In the rows, zero is written as 128.
One turn moves each row of this set onto another row. After a few examples, where does it send each row asked below?
J_401: [128 132 144 136 142 109 120 125 164 166 128 132 136 114 109 113 178 128
 143 136 142 126 113 149]
J_970: [123 114  96 103 145 109 148 157 138 128 116 134 141 133 124 166 130 147
 150 139 142 141 136  99]
J_740: [144 115 137 119 124 124 122 135 122  86 128 140 147 157  96 134 145 121
 110 145 130 103 147  87]
J_208: [160 120 155 142 132 118 114 129 143 132 152 126 123 167  88 109 151 129
 138 153 122 110 117 104]
J_891: [139 130 116 131 121 119 145 172 141 140 152 114 127 147 113 160 123 148
 162 124 141 142 129  97]
J_541: [139 124 115 127 140 110 142 160 152 160 144 118 122 144 115 149 130 152
 172 138 137 146 115 108]
J_670: [129 124 105 116 124 119 149 169 133 120 135 124 138 140 119 171 123 145
 149 125 144 139 142  92]
J_492: [143 168 143 147 112 149 126 145 123 153 167 117 155 128  92 101 145 134
 141 107 118 137 124 128]
J_572: [109 154 128 124 132 151 165 125 133  99 132 131 150 141 145 129  98 101
 107 110 115 127 110 148]
J_708: [123 129 134 116 119 127 151 139 115 128 110 170 131 131 138 128 108 152
  98 105 101 140 109  76]
J_565: [112 148 130 124 157 139 159 111 150 131 127 133 140 140 147 111 107 107
 123 128 108 133  88 163]
J_798: [148 130 156 148  88 161 141 151 121 142 167 131 112 156 122 115 144 120
 138 118 124 132 113 142]
J_789: [118 161 138 139 126 152 162 129 140 114 149 121 139 147 139 122  96 103
 117 106 113 127 102 150]
J_985: [143 115 149 134 127 144 136 127 138 168 141 144 109 148 130  99 159 127
 149 146 118 139  93 160]
J_991: [120 140 114 103 163 128 128 113 126 149 107 149 173 107 110 100 163 136
 131 142 115 140 122 139]
J_648: [156 125 153 140 113 128 118 141 129 104 153 126 133 167  88 125 143 123
 124 138 128 104 137  90]
J_786: [138 153 134 131 148 133 122 123 136 175 142 129 154 121 100  87 160 140
 149 134 112 142 108 143]
J_59: [105 146 122 115 152 142 164 114 140 110 117 138 149 136 149 123 104 103
 110 124 112 130 102 155]
J_494: [115 146 110 101 136 142 135 131 107 110 110 147 186 107 111 122 152 128
 111 121 122 133 149 120]
J_238: [119 127  97 109 114 143 111  85 119 135 120 134 130 136 159 103 120 135
 129 154 139 149  97 123]
J_900: [150 107 142 122 155 109 114 115 146 131 125 141 131 157  96 109 159 130
 134 169 122 111 116 108]
J_515: [129 163 128 128 105 155 134 150 104 113 147 127 175 121  99 122 141 128
 117 100 124 131 150 114]
J_83: [140 104 131 108 150 112 120 118 133 103 111 149 145 151 102 124 156 125
 117 164 126 107 133  99]
J_577: [123 123 132 112 138 118 147 128 125 144 101 174 128 129 139 119 115 155
 106 120  97 144  97  84]
J_811: [125  99 125 102 146 137 141 115 129 142 103 165 129 132 143 112 164 123
 129 158 121 137 108 157]
J_694: [137 147 156 155 110 123 121 145 154 154 158 116 133 125 100 121 166 125
 140 112 146 122 124 138]
J_422: [131 128 142 125 136 117 144 129 133 163 116 165 117 136 135 108 115 159
 118 119  94 147  86  90]
J_742: [113 122 126 112 148 108 126 121 151 136 100 147 155 104 118 129 179 123
 123 137 146 122 132 141]
J_757: [112 132 127 117 120 122 131 140 133 105 113 141 163 107 115 147 167 117
 108 114 153 116 154 125]
J_449: [132 137 145 132 107 131 148 147 117 136 130 158 123 140 131 124 104 153
 106  98 101 140 105  74]
J_153: [137 137 150 137 117 125 144 140 128 158 134 156 114 141 130 112 109 157
 117 106  96 145  90  84]
J_762: [117 105 120  98 118 151 150 133 106  99 103 166 145 131 143 136 152 114
 106 136 129 129 137 138]
J_777: [129 113 103 109 155 103 143 150 150 152 122 130 130 136 122 152 136 151
 164 148 137 146 119 109]
J_21: [129 135 109 126 104 146 108  91 124 148 141 124 121 143 153  96 117 137
 140 149 138 151  90 124]
J_726: [132 142 114 134  84 155 110 104 116 135 154 117 122 148 149 105 109 134
 134 133 141 148 101 116]
J_684: [119 157 139 139 141 144 158 120 150 134 146 122 133 146 140 110 102 106
 127 117 109 132  88 160]
J_949: [127 147 146 144  95 131 129 154 135 116 148 123 149 120 104 141 158 118
 119  99 152 115 149 123]
J_410: [123 140 105 122  81 158 115 106 105 112 141 124 133 143 153 117 107 131
 121 130 144 144 115 109]
J_349: [116 129  94 107 100 150 115  94 108 113 121 135 139 136 160 116 113 132
 118 142 144 145 113 112]
J_239: [132 123 139 127  83 166 149 155 102  98 143 145 134 146 130 138 139 113
 111 111 131 126 141 128]

J_83 moves to J_740
J_694 moves to J_401
Now find these:
J_565 moves to J_59
J_238 moves to J_349
J_494 moves to J_515
J_985 moves to J_811
J_891 moves to J_541
J_708 moves to J_449

One turn moves each row of this set onto another row. After a few examples, where does it send each row asked below?
J_100: [145  84 123 128 101 107 145 120 141 133 109 102 121 130 129 128 127 146
  92]
J_683: [147 123 122 123 130 126 124 170  87 165 124 104 132 132 125 137 106 121
 127]
J_212: [137 139 149  90 105 125 149 154 138 153 153  92 126 123 104 138  99 138
 128]
J_603: [122 134 120 106 165 119 167 145 150 116 123 133 105 124 154 165 115 142
 127]
J_761: [137 100 120 123 120 108 151 123 134 148 109 139 140 149 101 114 110  92
 122]
J_930: [125 144 127 125 112 112 122 144 133 143 128  82 118 151 155 141 101 170
 152]
J_23: [133 163 128 115 109 131 152 114 110 139 141 131 160 117 125  90 128 171
 121]
J_398: [129 129 116 116 120  96 163  92 125 143 126 153 126 124 160 122 115 172
 143]
J_435: [129 146 124 126 140 147 138 159 165 137 149 131 122 105 136 122 128 128
 181]
J_860: [154 122  98 128 112 167 129 132  96 120 151 113 131 130 134 119 108 146
 122]
J_824: [133 130 119 124 139 187 137 134 142 141 116 118  89 136 128 124 120 137
 127]
J_651: [163 128 120  94 142 134 163 131 179 132 127 141 111 128 158 145 113 143
 119]
J_386: [128 119 144 128 151 105 148 143 138 134 110 144 132  72 152 151 123 137
 136]
J_630: [132 171 115 125 139  94 123 164 111 164 132 115 155 136 133 135 117 133
 141]
J_317: [144 165 146 116 138 154 130 121 146 129  99 127 153 114 131 139  94 137
  92]
J_125: [171 102 112 122 116 116 146 155 131 160 122 121 147 140 130 138  87 106
 139]
J_53: [139 131 145 151 121 163 133 137 140 125  87 115 163 110 137 103 110 145
 129]
J_256: [154 112 102 105 119 126 149 116 135 118 168 147 129 122 140 142  92 123
 150]
J_46: [117 115 127 131 147 124 174 163 158 111 128 130 131 108 141 125 130 132
 168]
J_463: [ 87 142 133 136 120 100 106 122 129 126 132 105 122 131 113 121 138 134
 136]
J_162: [119 158 117 141 141 178 143 132 154 118 106 115 133 146 116 121 109 131
 125]
J_730: [143 125 107 143 105 120 137 125 155 177 127 110 117 105 107 159 108 125
 122]
J_381: [134 129 129 140 144 110 116 122 148 136 105 145 125  93 173 127 144 157
 136]
J_183: [118 154 131 109 137  86 141 141 113 139 114 120 153 164 130 105 131 142
 116]
J_799: [140 150 144 109 138 139 125 106 160 133 115 151 134 100 121 119 132 126
  91]
J_94: [140 137 158 116 125 152 122 150 137 114 119 115 147 116 152  85 132 158
 140]
J_405: [126 130 120 119 112 143 133  73 121 136 129 153 124 130 116 116  96 128
 123]
J_620: [136 130 124 125 102  83 132 120 176 114 137 114 164 133 128 118 124 134
 126]
J_79: [125 127 105 137 131  82 146 114 141 148  96 138 143 167 136 117 121 127
 130]
J_507: [134 146  89 139 127 120 144 140 109 144 164 131 136  96 139 130 137 156
 151]

J_94 moves to J_381
J_630 moves to J_183
J_405 moves to J_256
Now find these:
J_317 moves to J_603
J_730 moves to J_212

One turn moves each row of this set onto another row. After a few examples, where does it send each row asked below?
J_137: [127 146 157 168 145 159 150  92  98 154 115 118 136 111]
J_615: [122 183 142 109 157 132 122 143 127 148 105 159 104 126]
J_97: [140 181 163 151 129 139 150  87 104 104  89 152  60  87]
J_533: [124 188 166 133 118 115 178 115  97 142 107 166 123  95]
J_468: [132 154 168 144 176 168 121 107 139 131  96 151 106  74]
J_19: [143 183 148 133 118 123 147  76 109 110  92 149  69  87]
J_383: [112 166 160 127 152 115 141 137 100 172  94 129 134 105]
J_240: [141 157 134 148 138 133 112 114  70 134  86 125  82 132]
J_351: [122 188 141 104 134 136 147 128 122 170 113 158 102 117]
J_69: [118 165 144 107 140 133 133 149 135 150  90 156 100 121]
J_414: [111 146 154 177 150 166 133  94 106 158 121 144 122  86]
J_223: [133 131 137 174 145 154 151 109  87 144 105 117 126  91]
J_815: [147 161 161 182 148 161 161  87 102 135  76 144 107  79]
J_856: [127 167 141 146 132 138 140 105  89 109 100 139  46  91]
J_701: [131 192 150 160 125 130 134  94 104  98  97 144  69  77]
J_863: [135 159 167 166 111 123 164 121 102 156 103 159 137 104]
J_540: [117 142 156 168 139 157 143 106  82 158 104 123 137  92]
J_17: [121 170 147 127 158 118 121 139 143 159 108 162 110 117]
J_591: [146 170 140 117 134 120  95 125 100 139  93 122  94 122]
J_806: [127 182 136 120 157 122 122 101 106  99  83 162  78 118]
J_47: [146 153 163 144 160 155 142  97 130  91 108 149  97  78]

J_351 moves to J_856
J_19 moves to J_223
J_97 moves to J_540
Now find these:
J_137 moves to J_69
J_240 moves to J_468
J_806 moves to J_815
J_591 moves to J_47

